In the data rows, zero lies at 4.5, halfway between 4 and 5.
Every row has a hidden score. How much higher is the second row's score than the first row's in each pair? 10 means about the same, 20 much higher and 0 much lower. The score is a weighted sum of the row's numbers plus the product of two more (or one squared), each taken from its middle value.
9 4 4 7 4 2 6 7 9 2 6 4 8 2 7 9
6 5 3 5 3 5 4 5 4 6 2 5 2 5 2 3 19
3 2 5 4 5 5 5 3 3 3 4 3 5 3 5 3
3 8 2 5 3 8 2 4 3 9 1 4 3 9 2 5 4
3 4 4 4 4 5 3 3 3 5 4 4 4 6 3 2
3 6 5 5 4 6 3 5 3 7 3 6 2 7 3 5 11
3 2 5 4 6 4 5 3 3 2 6 4 5 3 6 3
3 3 5 3 5 4 4 4 3 2 5 4 5 4 3 2 9
5 5 3 6 4 5 2 4 5 6 3 6 3 6 3 4
7 3 6 3 6 5 6 4 3 9 3 8 0 7 3 5 13
7 7 3 2 7 6 2 5 7 9 2 4 4 7 2 6
2 9 3 6 2 9 1 4 5 5 6 3 6 4 4 4 7
4 3 9 5 6 2 7 4 3 4 6 5 5 3 6 4
4 3 4 3 5 5 5 4 4 3 6 3 6 3 5 2 9
3 1 6 3 7 1 7 2 5 3 4 4 6 4 5 5
5 4 4 3 5 4 4 4 5 4 5 4 5 5 4 4 7
4 7 3 3 5 8 3 5 4 7 2 3 5 7 3 4
6 4 5 5 4 4 4 6 6 5 5 5 4 4 4 5 10
3 1 8 9 2 0 8 5 4 1 7 7 4 0 8 6
2 4 4 4 4 6 5 3 3 4 5 3 6 6 5 2 6
5 4 7 4 5 3 5 4 5 3 3 2 5 5 4 4
4 4 8 5 6 4 7 7 4 6 5 6 3 4 3 5 14
5 5 3 3 4 6 4 3 4 5 2 4 3 6 3 4
3 3 5 4 5 4 5 3 3 3 4 4 5 5 5 3 10
6 7 2 5 4 6 2 3 5 6 2 4 3 6 2 3
4 5 3 4 4 6 3 3 4 4 4 4 4 5 3 3 10
2 6 4 6 3 5 2 3 4 4 5 3 5 4 3 2
5 6 1 2 4 8 1 1 4 5 3 2 4 6 2 4 12
2 3 7 4 5 3 6 3 1 2 7 5 4 4 6 4
4 3 8 4 7 2 8 6 7 3 6 6 7 2 8 7 13
5 3 4 5 4 5 4 5 5 3 4 5 4 4 5 6
3 3 6 3 6 3 5 3 2 2 6 3 6 4 6 3 10
9 2 6 4 6 1 6 8 9 2 6 3 9 1 8 8
2 4 2 3 5 7 3 0 2 5 4 4 4 6 3 3 13
3 4 4 5 6 5 5 2 2 5 4 3 4 5 6 2
5 4 7 5 6 3 6 5 5 5 6 4 4 4 4 5 13
6 5 2 2 4 6 4 5 6 5 5 1 8 6 4 4
3 4 6 7 4 2 7 6 2 5 6 9 1 2 8 8 15
3 4 4 3 4 6 3 1 2 5 3 4 5 7 3 2
4 5 6 2 6 4 4 4 5 4 3 1 7 6 4 4 10
5 4 5 5 6 5 6 7 6 3 6 6 6 3 7 6
4 5 3 2 5 6 4 0 3 4 7 2 7 5 6 3 5
2 4 6 7 4 3 8 5 6 4 6 3 7 4 6 3
4 5 4 4 3 6 3 4 5 5 2 4 4 5 4 4 13
2 3 4 4 4 6 4 0 0 6 4 7 1 6 3 4
4 3 4 3 5 5 4 2 4 3 3 3 4 4 3 2 9
5 4 5 3 5 4 4 5 5 3 6 4 6 3 5 5
4 6 5 6 5 5 6 6 7 6 6 4 5 4 5 7 15
2 5 6 8 3 4 6 7 6 1 9 5 7 0 9 7
3 6 2 1 6 8 2 0 2 4 4 4 5 5 4 2 12
6 5 4 3 4 4 3 5 5 5 2 3 5 6 3 4
4 5 4 3 4 5 3 4 4 5 4 4 5 6 3 4 9
7 7 2 4 3 8 2 5 8 8 1 4 4 8 2 7
2 2 5 8 2 2 5 3 4 3 4 2 5 4 5 5 9
8 5 5 6 5 2 8 6 7 3 7 5 7 4 8 7
6 9 3 6 3 6 3 6 5 9 3 7 2 7 2 8 12
5 5 4 6 3 4 5 5 6 5 5 5 7 5 6 6
4 4 5 2 6 5 5 4 6 4 4 2 7 4 4 4 18
4 8 2 4 4 9 2 5 2 9 0 6 1 9 0 5
3 4 6 4 4 3 6 4 4 2 6 4 6 3 5 3 7
3 5 2 2 5 7 4 1 4 5 3 4 4 6 4 5
4 5 4 5 3 5 3 5 2 7 3 6 4 6 3 4 10
6 5 4 3 5 5 4 3 5 6 3 4 4 6 2 3
5 3 4 2 6 4 4 4 6 3 5 2 8 4 4 3 10
6 5 5 6 3 3 5 6 4 5 4 5 1 4 4 6
3 4 4 7 2 4 2 2 3 4 4 2 5 7 4 2 5
5 5 2 4 4 6 2 4 6 5 2 5 2 5 2 4
1 8 3 6 2 7 3 4 2 4 4 5 4 5 2 1 7
7 3 3 5 3 3 6 7 7 2 6 7 5 2 5 5
5 5 5 4 4 4 5 5 5 5 6 5 4 4 5 5 14
7 5 3 5 3 5 3 5 6 6 2 6 2 5 2 6
4 5 4 9 2 2 3 5 7 5 5 5 5 3 4 4 2
5 2 7 6 5 1 9 3 5 3 6 5 4 4 6 6
6 3 4 4 5 4 4 4 6 3 4 4 4 4 4 4 11
2 0 9 6 6 1 9 5 3 2 6 6 3 1 6 4
6 6 5 5 4 5 4 6 5 5 7 5 6 4 6 5 3
4 3 7 5 4 3 6 5 4 3 7 6 4 3 6 5
4 3 5 4 5 5 4 3 4 3 5 3 4 4 4 4 14
4 4 5 3 5 5 5 4 2 4 5 3 6 5 5 2
4 5 4 3 6 5 4 2 4 4 5 3 6 6 5 2 11
4 3 4 4 6 4 5 4 3 3 6 3 5 3 6 4
5 4 3 3 4 6 4 5 4 4 5 3 7 5 4 3 6
8 3 7 6 8 0 9 7 7 7 4 9 0 2 8 9
7 3 5 6 4 2 6 6 7 5 5 7 2 1 6 7 2
5 5 7 4 5 2 5 6 5 4 5 6 5 4 5 6
2 1 9 6 4 0 8 4 2 0 9 7 6 1 8 5 8
7 6 6 6 4 3 6 7 6 3 8 5 6 2 8 6
5 2 9 6 5 0 9 5 6 4 5 7 3 1 6 7 16
3 3 4 5 5 4 5 3 3 2 5 4 5 3 5 3
5 5 2 5 3 5 5 5 2 6 3 7 2 5 4 5 11
4 6 4 6 4 6 5 5 6 5 7 3 6 4 5 4
3 3 6 5 6 3 5 3 3 2 6 5 6 2 6 4 9
6 5 5 3 6 5 3 4 5 5 5 2 7 5 4 4
5 6 3 5 3 6 3 4 5 5 2 4 4 5 3 4 10
5 5 5 3 5 4 3 4 6 5 5 4 6 4 4 4
4 4 3 3 5 6 4 1 2 3 5 2 8 5 5 3 12
3 4 4 5 4 5 4 4 3 4 4 7 2 4 4 3
3 5 3 2 6 6 3 1 3 6 3 2 5 8 3 0 6
3 3 4 3 6 5 5 3 2 5 4 4 5 5 5 3
7 1 6 5 5 1 6 5 3 3 6 6 6 3 8 5 12
5 6 2 6 2 6 2 3 6 6 2 4 6 5 3 2
4 5 5 3 5 5 3 3 5 3 4 4 6 6 3 2 12
3 9 3 7 3 7 3 5 5 4 6 1 8 5 6 4
8 2 6 3 8 3 6 5 4 4 7 6 5 3 7 6 14
4 1 5 3 6 2 5 2 4 3 5 3 5 5 4 3
5 6 5 6 3 4 4 7 5 7 5 5 2 5 4 6 9
4 3 3 3 6 5 5 0 3 5 5 2 6 5 4 1
5 4 4 3 5 5 4 4 5 4 3 3 5 6 3 4 10
4 5 3 4 4 6 4 4 5 5 5 5 4 4 5 6
5 4 3 4 3 6 3 5 4 5 3 4 4 5 3 4 9
5 6 5 4 6 5 7 7 4 6 4 6 5 6 6 5
4 2 6 1 8 5 6 4 5 2 6 2 9 4 5 3 16
5 5 9 4 5 2 6 5 6 3 4 5 4 4 5 6
5 4 4 2 7 5 5 3 5 6 3 4 3 5 3 3 12
8 5 4 3 8 5 5 7 9 5 4 4 7 4 6 7
5 4 5 3 5 4 5 5 5 4 4 3 5 5 5 4 5
3 2 5 4 7 3 5 2 3 3 5 4 6 4 6 3
6 6 2 4 4 7 2 5 6 6 2 4 3 7 1 4 7
5 5 6 3 5 6 4 5 6 6 5 3 6 4 4 4
7 2 6 3 7 4 6 7 8 4 5 3 7 4 7 6 9
6 7 3 3 5 7 3 7 4 8 5 5 4 6 3 6
4 4 3 5 4 4 4 4 4 3 5 7 3 3 4 4 8
6 8 1 4 3 8 1 5 6 6 1 4 2 5 2 6
6 5 3 3 3 5 5 6 5 3 8 5 5 3 6 5 6
6 4 4 7 4 4 5 7 8 3 4 6 3 3 6 7
5 4 4 2 7 5 4 4 7 3 4 4 6 4 5 5 12
5 6 5 4 5 4 5 6 4 5 5 3 6 5 4 5
2 4 4 3 5 6 3 2 3 5 3 2 6 7 3 1 7
4 4 3 4 4 5 4 2 4 3 3 4 4 5 3 3
3 4 6 3 7 5 5 4 3 2 6 2 8 4 6 3 12
1 7 2 7 2 8 2 5 4 5 3 6 3 5 3 1
5 3 3 4 6 5 3 4 4 4 3 3 4 5 4 4 14
6 3 3 5 3 5 5 5 6 5 4 5 3 4 5 6
3 2 5 3 5 3 6 3 3 2 6 4 6 3 5 2 11
3 4 5 5 3 5 4 4 2 3 4 6 3 4 3 2
5 5 5 3 5 6 3 4 6 6 4 4 4 6 2 4 12
5 4 5 2 7 4 6 4 4 4 6 2 6 4 5 4
6 4 3 3 5 6 3 5 7 5 2 4 4 6 3 6 8
3 5 3 5 2 6 2 4 2 7 3 6 2 6 2 4
2 4 5 7 2 3 3 3 3 4 4 4 3 4 4 2 9
5 3 3 5 4 4 6 6 6 3 4 5 3 4 6 6
3 5 3 4 3 7 3 3 2 6 2 6 2 7 3 3 12
6 8 4 9 1 3 7 9 8 5 6 9 2 0 8 8
6 1 8 4 8 3 7 6 4 4 8 5 5 4 6 5 16
3 4 3 4 4 5 3 3 3 5 3 4 4 7 2 2
1 3 4 3 6 6 5 2 3 4 4 2 6 6 4 0 7
4 4 4 6 3 4 4 5 4 5 4 7 1 4 4 5
5 6 2 3 4 7 2 3 5 7 2 3 5 7 2 2 9
4 5 4 6 4 5 3 5 4 5 4 8 1 2 4 4
3 3 7 4 5 3 5 5 3 4 6 6 4 3 5 5 10
4 3 3 3 4 5 4 4 4 4 6 4 6 3 5 4
3 5 5 4 5 6 5 4 3 5 5 4 6 5 4 4 11
5 5 3 4 3 6 4 6 7 5 1 4 3 6 3 6
7 4 4 4 6 5 7 7 6 3 6 5 5 3 7 6 14
7 5 3 3 5 5 3 5 7 7 1 4 2 6 2 6
6 9 3 9 0 5 5 9 9 9 6 5 4 4 5 7 5
4 6 3 4 5 7 3 4 3 8 3 6 3 8 2 5
3 5 4 3 5 5 4 4 4 5 4 4 4 5 4 4 9
1 8 4 7 1 6 4 6 6 4 8 5 5 2 6 5
5 4 3 5 4 6 4 5 6 5 1 3 2 6 2 5 10
6 5 5 3 5 5 5 4 6 4 5 4 5 4 6 5
5 5 4 4 5 6 4 5 5 4 4 4 4 6 5 5 10
6 5 5 4 6 5 3 6 5 7 5 6 2 6 4 6
4 5 2 6 2 5 2 3 5 4 4 2 5 4 4 4 6
3 2 6 3 5 4 6 3 3 1 6 3 5 4 5 2
5 6 4 5 4 6 3 4 4 5 3 5 3 5 2 5 11
4 3 5 3 5 5 4 3 3 2 5 3 5 5 5 3
2 1 5 3 7 3 6 2 3 5 3 4 3 7 4 4 6
2 8 2 7 2 8 1 5 4 4 4 3 6 5 3 2
2 5 3 4 4 5 2 2 4 4 4 2 6 5 4 0 10
5 4 7 3 8 4 6 6 7 2 7 4 8 3 6 5
3 6 4 5 4 5 5 4 5 5 6 1 7 5 4 3 6
3 5 5 5 4 5 5 4 2 6 3 8 1 6 4 4
5 3 5 2 6 4 5 4 4 3 5 4 7 4 6 4 8
4 4 5 3 6 4 5 4 3 4 5 4 6 4 6 4
1 8 2 5 2 9 1 4 3 9 2 5 3 9 1 5 3
6 5 4 5 4 3 5 5 8 4 4 7 3 4 6 6
3 5 3 4 4 5 3 2 3 4 4 5 3 5 3 3 11
4 7 5 9 1 5 6 7 6 2 8 5 7 2 8 6
5 4 5 3 7 5 4 3 5 5 3 3 6 5 3 3 17
4 6 5 5 4 5 3 4 4 6 5 5 4 6 3 4
6 5 4 7 3 5 6 6 6 5 3 5 3 4 4 6 13
4 5 3 2 6 6 4 1 5 3 6 3 8 4 5 4
3 6 3 5 4 7 2 5 3 7 3 6 2 7 3 5 11
4 4 5 3 6 5 5 3 3 5 4 2 7 5 5 2
6 5 5 6 4 2 7 7 6 4 5 7 3 3 7 6 10
5 4 5 5 4 4 4 6 6 5 4 5 3 4 5 6
3 5 3 5 4 6 2 3 3 5 2 5 2 6 3 4 13
5 8 2 3 5 8 2 7 7 9 3 5 4 7 2 6
4 5 3 3 4 6 3 4 5 5 3 3 4 6 3 4 8
5 8 5 9 1 3 7 9 9 5 3 6 4 4 6 5
4 4 5 5 6 4 5 5 5 4 5 5 6 2 7 5 18
0 7 5 7 1 7 3 4 3 5 5 4 3 5 4 4
3 5 4 3 4 7 4 4 3 5 6 4 6 5 4 4 12
6 4 4 6 5 4 5 6 7 5 4 5 4 3 4 5
4 5 4 6 2 5 3 6 5 5 4 7 2 4 4 5 6
8 7 6 4 5 4 4 6 8 8 2 6 3 6 3 6
4 4 5 5 4 4 5 5 5 4 5 7 3 4 5 5 9
5 4 6 5 6 4 7 6 4 3 7 6 6 3 6 5
4 5 4 4 4 6 3 4 4 6 4 3 5 5 3 4 9
3 2 6 7 4 2 6 5 3 1 6 6 3 1 7 4
6 5 6 5 5 3 6 6 5 4 7 5 5 4 5 6 9
4 6 5 5 5 7 5 5 2 5 4 4 5 7 4 5
4 3 5 4 5 4 5 5 4 3 6 3 5 3 5 5 14
3 5 3 3 4 7 2 3 4 5 2 4 3 6 2 3
6 4 5 4 5 4 5 5 3 5 5 5 4 4 5 4 10
5 5 3 4 3 6 3 3 5 5 3 4 4 5 3 4
4 3 5 2 7 5 6 4 4 5 6 3 7 5 5 3 10
7 5 4 3 4 4 2 5 7 4 3 4 4 5 3 5
3 5 7 8 3 2 7 6 3 5 7 9 2 3 8 7 11
3 3 6 4 7 3 7 5 1 6 4 6 1 6 3 3
5 6 3 4 5 6 2 5 3 6 4 4 3 6 3 5 12
5 6 4 3 4 5 3 4 5 5 4 3 4 6 3 4
6 3 6 2 8 4 5 4 4 6 4 4 4 5 4 5 15
5 5 5 2 8 6 4 5 5 4 5 4 5 6 4 4
5 3 7 1 9 2 7 5 4 6 5 4 6 4 4 5 11
3 8 5 9 2 5 4 7 6 4 6 5 5 3 6 7
6 7 2 4 3 6 2 5 6 7 0 4 2 7 3 6 10
5 5 3 6 2 4 3 4 7 5 3 4 5 6 4 6
3 6 3 4 4 7 2 4 4 5 2 4 3 7 2 2 15
7 5 5 6 3 4 6 6 7 2 6 3 8 4 6 6
7 2 7 4 7 4 8 5 4 5 6 8 4 3 6 8 18
3 5 5 5 3 4 4 5 3 6 6 7 2 5 4 6
5 4 4 3 5 5 3 3 6 4 3 4 5 6 3 4 12
5 5 6 6 5 2 6 7 5 5 5 6 4 4 5 7
2 5 6 9 0 2 7 8 2 4 7 9 0 2 7 7 3
7 7 1 3 5 7 2 2 5 3 4 3 6 5 3 3
5 7 3 9 1 4 4 6 4 4 6 5 4 4 4 4 9
2 3 7 5 5 3 6 5 3 3 7 6 5 2 8 5
8 5 3 5 4 4 2 6 8 7 2 3 3 6 2 5 10
4 5 4 6 3 4 4 4 4 5 3 5 3 4 4 5
5 3 5 3 5 4 4 4 5 2 6 4 6 4 4 3 8
4 4 7 4 6 4 5 4 3 2 6 3 7 4 5 3
2 4 5 5 5 5 6 4 5 3 6 3 7 4 4 5 13
5 5 4 5 3 4 4 6 4 5 3 6 2 4 3 5
4 3 6 4 7 3 7 5 4 5 7 8 2 3 6 6 12
4 4 3 4 3 6 4 4 5 4 3 4 3 6 3 4
5 7 3 7 2 6 1 4 6 6 3 2 6 6 3 2 7
6 2 5 6 4 1 8 7 5 2 9 7 5 0 9 6
5 8 3 4 4 7 2 6 7 9 2 5 4 8 2 6 11
5 4 5 4 5 4 5 4 5 4 5 4 5 5 4 5
2 3 5 3 6 5 4 1 1 4 5 2 6 5 4 1 11
5 3 6 3 5 4 5 3 4 3 5 3 6 3 5 4
5 3 6 4 6 5 5 4 6 4 3 2 4 5 3 4 15
4 4 5 4 5 6 5 3 3 4 5 4 5 5 3 4
7 7 0 4 3 8 2 5 7 7 3 6 2 6 3 6 7
7 5 1 4 3 6 3 5 5 4 3 5 3 5 3 4
7 5 5 9 2 1 7 8 9 3 5 6 5 2 9 6 7
7 7 2 2 3 8 1 5 6 7 1 2 4 7 2 5
4 2 7 6 4 2 6 5 4 1 7 7 3 1 8 5 11
4 4 4 5 4 7 3 4 2 6 2 5 3 7 4 3
7 2 7 3 8 2 7 5 6 4 6 3 6 3 4 4 13
7 1 7 4 7 1 8 4 5 2 7 2 9 3 8 5
4 3 7 5 6 3 7 5 5 2 6 6 7 1 8 5 12
2 6 6 9 1 2 7 7 4 2 8 7 5 0 9 3
4 4 6 6 4 3 5 6 3 5 5 6 3 5 4 6 15
3 5 3 4 3 7 3 3 2 5 4 6 2 5 2 3
4 4 2 4 3 5 4 5 4 5 4 6 2 3 4 4 10
3 3 6 5 4 4 6 4 1 5 6 7 2 4 5 5
4 6 4 3 5 7 3 5 4 6 3 2 6 8 3 5 8
4 4 6 5 4 4 6 5 5 4 6 2 5 4 4 3
7 8 3 5 3 6 3 6 6 5 4 3 6 7 4 5 3
4 5 4 4 4 6 4 5 5 6 4 3 4 6 5 5
4 5 4 3 5 5 4 4 4 5 4 3 6 5 5 3 14
7 5 5 5 4 3 5 7 5 6 4 4 6 4 3 5
4 3 7 4 4 3 6 5 5 3 6 5 6 3 5 5 11
5 6 3 7 2 5 2 5 6 6 3 4 4 4 4 7
4 6 3 5 3 6 3 4 3 6 3 5 3 7 2 4 11
6 5 2 4 3 5 2 2 4 5 1 5 4 7 2 2
4 5 8 3 5 3 5 4 4 5 3 3 4 5 5 6 6
